(in the rows, 128 means zero)
Each path below is one point turned by a fixed rotation once a step. After each direction that follows a path, write how fast that rotation turns it, in degrees each step (0 if it stays still).
Each turn is a multiple of 5 degrees from 10 to 175, or 0.
Each row of a path follows its step; steps can be skipped.
path 1
step 0: [141 149 141 128 126 130 127 123 123 134 119 135 125 130 124 120 130 132
 140 120 132 140 118 123 140 139 129 133 130 134 130 131 126 136 124 120
 118 132 134 119 145 123 134 123 129 126 140 122 132 132 119 111 133 123
 126 122 127 136 133 137 130 135 121 130 121 113 131 123 130 134 134 125
 115 133 148 120 146]
step 2: [125 132 128 129 127 123 134 137 132 140 129 131 113 112 137 141 135 129
 126 138 130 118 128 127 124 127 129 140 129 142 122 135 140 122 127 132
 139 129 114 134 116 139 143 130 130 136 138 127 136 137 118 126 133 134
 120 124 120 133 128 128 124 120 131 132 126 135 132 133 141 137 118 135
 116 126 130 100 133]
step 4: [143 129 141 127 120 115 124 111 135 123 131 136 122 110 132 134 125 136
 135 131 137 127 118 139 122 131 131 117 126 122 129 131 126 126 135 116
 133 127 143 128 125 118 119 127 121 131 122 125 138 141 127 120 138 124
 126 131 132 133 147 128 126 130 129 123 122 113 128 132 120 113 110 139
 124 137 124 120 124]
step 7: [129 134 114 133 116 121 135 120 131 127 134 128 110 128 122 135 124 126
 129 131 116 129 131 136 124 142 127 116 138 136 119 122 133 137 137 132
 120 122 136 126 103 134 122 135 126 131 134 128 128 127 116 122 133 121
 140 131 141 121 132 118 128 124 113 126 118 130 128 135 130 124 118 143
 120 128 146 133 127]
step 11: [134 143 129 141 128 130 141 141 137 132 113 132 118 128 123 134 133 127
 124 125 123 121 128 130 130 121 142 133 122 137 118 122 131 138 125 133
 128 117 125 129 128 127 142 132 129 125 145 130 146 130 120 128 138 125
 114 124 130 128 123 126 113 128 124 129 123 115 146 122 131 122 136 133
 118 140 141 112 130]
step 16: [130 141 130 125 107 131 134 116 128 129 135 137 107 129 123 134 113 131
 144 131 124 133 129 116 126 128 129 121 134 138 129 128 126 133 131 126
 134 137 139 120 119 127 121 111 131 125 139 128 127 130 125 128 133 125
 127 125 141 131 122 137 122 132 116 122 134 129 129 134 118 142 119 146
 114 143 133 130 129]
step 17: [140 134 124 143 115 127 121 123 126 124 120 125 118 131 125 129 126 126
 137 126 137 129 136 124 134 130 124 133 136 132 119 140 117 124 126 130
 106 127 134 121 136 126 126 133 136 138 128 114 127 129 125 117 143 139
 116 128 108 136 134 119 123 127 131 115 134 116 137 137 137 126 129 133
 123 127 147 120 131]
step 18: [126 138 130 122 124 115 123 127 132 131 120 122 123 115 123 113 123 124
 134 141 131 142 133 134 122 137 125 132 131 141 141 136 141 125 139 140
 124 124 133 128 117 140 130 133 124 118 122 131 137 141 112 121 144 132
 137 125 119 114 124 118 129 130 125 133 113 138 119 134 142 126 127 132
 127 124 135 126 128]
step 21: [139 139 134 121 118 127 130 126 127 125 132 122 133 108 123 123 124 128
 123 138 146 122 126 140 123 144 123 128 130 126 132 133 124 130 125 120
 133 131 136 129 117 127 128 138 124 124 129 126 128 127 124 134 132 137
 118 125 121 141 142 133 124 149 127 140 125 122 120 121 135 118 138 142
 112 145 137 122 127]
Directions:
[127 130 126 130 129 125 123 129 129 130 130 127 128 127 133 133 127 130
 129 130 127 130 127 128 126 130 127 128 128 127 126 128 128 128 132 126
 125 130 128 127 126 129 128 131 125 130 127 129 127 129 128 128 124 126
 129 127 127 124 131 130 129 128 130 128 129 128 125 130 130 126 128 129
 128 126 129 126 127]
135
[129 128 128 130 129 127 129 129 127 127 127 125 128 129 127 128 129 129
 126 129 127 125 128 129 133 127 126 129 128 125 129 128 128 128 129 129
 128 126 130 128 126 130 125 128 128 124 125 127 131 127 125 127 127 128
 126 129 129 127 130 127 126 130 128 124 126 126 131 130 130 120 128 127
 126 129 129 127 127]
110
[129 126 132 127 128 129 129 127 129 124 125 130 131 125 126 127 127 128
 129 129 128 130 127 132 126 131 126 126 128 131 128 126 129 128 128 124
 129 128 129 127 127 129 125 133 129 127 127 128 126 130 126 129 129 128
 129 129 130 127 128 127 131 131 126 128 129 131 126 128 129 126 126 128
 125 127 126 130 127]
125
[127 125 129 126 131 123 127 128 128 128 129 125 130 129 129 125 127 130
 127 129 128 130 129 128 125 130 128 127 128 124 130 129 130 127 129 127
 126 125 129 129 126 125 127 127 128 129 126 127 129 129 126 126 128 131
 128 130 127 127 126 130 129 132 124 130 125 127 126 125 126 129 128 128
 129 132 132 130 130]
125
[129 126 131 129 128 131 128 128 129 128 128 126 126 126 130 130 127 127
 127 131 128 129 130 129 128 127 130 127 126 125 129 129 126 128 128 126
 130 131 130 134 127 130 125 129 131 131 129 129 130 127 127 127 129 125
 128 127 127 129 126 129 132 130 128 123 129 129 130 130 126 130 127 128
 132 128 128 126 130]
35
